In the rows, zero is written as 128.
Rotation paths and how fast each direction turns (deg/step)
Each turn is a multiple of 5 degrees from 10 to 175, or 0.
Each row of a path follows its step; steps can be skipped.

step 2: [134 127 139 131 127 132 127 131 137 138 129 130 126 133 126 126 123 123
 133 118 125 131 128 139 128 128 124 128 125 132 131 127 132 115 136 132
 130 137 124 124 131 130 135 129 124 131 122 121 129 129 125 135 131 122
 127 123 127 126 124 130 124 140 134 132 126 132 132 126 124]
step 3: [132 126 130 137 126 131 122 131 129 136 119 129 129 131 126 115 131 125
 125 124 127 121 121 125 132 126 127 119 134 127 135 133 126 124 137 126
 128 131 127 123 127 137 126 132 138 133 130 122 129 126 129 131 124 124
 130 138 130 131 130 126 130 128 135 122 117 133 130 124 132]
step 7: [138 125 135 133 128 134 132 127 135 134 119 123 133 131 128 126 129 130
 129 126 129 129 131 131 127 132 126 123 126 125 133 130 120 127 138 123
 119 133 120 137 129 133 137 123 126 133 131 115 133 132 127 132 125 125
 131 134 133 126 126 129 122 130 134 128 123 139 129 127 132]
step 9: [130 134 133 124 124 126 126 129 132 133 134 125 115 133 129 128 125 128
 132 122 124 132 134 131 128 128 126 119 130 130 131 133 133 122 133 127
 120 138 122 126 121 130 132 126 121 130 127 123 134 123 134 127 133 127
 132 133 119 138 129 130 127 140 134 136 130 134 130 132 125]
step 12: [127 130 129 120 122 134 132 131 124 135 124 125 137 133 126 122 131 135
 122 127 128 124 127 127 124 121 128 118 131 127 134 139 127 123 133 127
 128 127 132 125 124 129 129 127 129 132 129 120 132 125 131 133 128 130
 138 133 127 137 130 132 118 126 140 122 126 138 130 134 129]
step 23: [128 128 129 126 125 128 130 125 129 133 117 125 129 137 126 132 131 127
 134 125 130 132 130 135 130 129 127 128 119 128 130 128 128 125 128 134
 125 138 125 132 127 128 134 128 127 128 128 111 140 128 127 135 129 128
 122 126 131 126 133 133 121 133 137 132 121 139 128 136 136]
step 24: [130 122 129 125 127 133 128 131 125 133 125 127 133 132 131 128 120 127
 127 124 128 130 123 127 130 122 126 114 132 125 131 132 120 129 134 128
 126 123 132 125 127 130 121 127 128 126 128 123 135 123 130 133 122 123
 130 131 128 144 132 132 120 120 132 125 117 133 123 137 135]
step 31: [131 127 130 140 127 133 125 134 134 133 122 132 133 129 130 127 119 122
 133 126 128 124 124 125 130 133 123 121 131 132 133 129 123 124 134 136
 133 124 128 127 129 137 135 130 136 129 129 118 130 130 126 125 131 122
 129 128 128 133 129 126 123 120 132 115 118 133 125 133 133]
[130 128 128 132 128 128 127 129 128 127 127 128 131 130 128 128 129 128
 129 128 128 127 127 128 129 128 129 129 127 129 128 130 127 130 128 129
 127 129 127 129 129 129 129 131 130 129 130 127 128 130 125 130 130 126
 125 128 130 128 129 129 129 129 127 128 130 129 129 128 127]  90
[128 128 129 128 128 127 128 130 130 127 126 129 128 125 127 127 126 129
 128 127 131 128 125 126 127 127 129 129 130 127 127 129 127 128 127 129
 129 128 129 128 123 126 127 130 128 129 128 130 129 130 127 128 128 127
 127 129 127 129 128 127 127 126 128 127 126 128 125 128 127]  155
[128 127 128 127 126 127 128 128 128 127 128 127 130 130 129 127 128 126
 126 128 126 127 129 129 129 128 128 125 130 126 128 127 127 129 128 126
 127 126 130 128 127 126 128 128 129 131 127 128 130 129 125 129 128 129
 130 129 131 126 127 129 128 129 127 130 126 127 128 127 127]  85
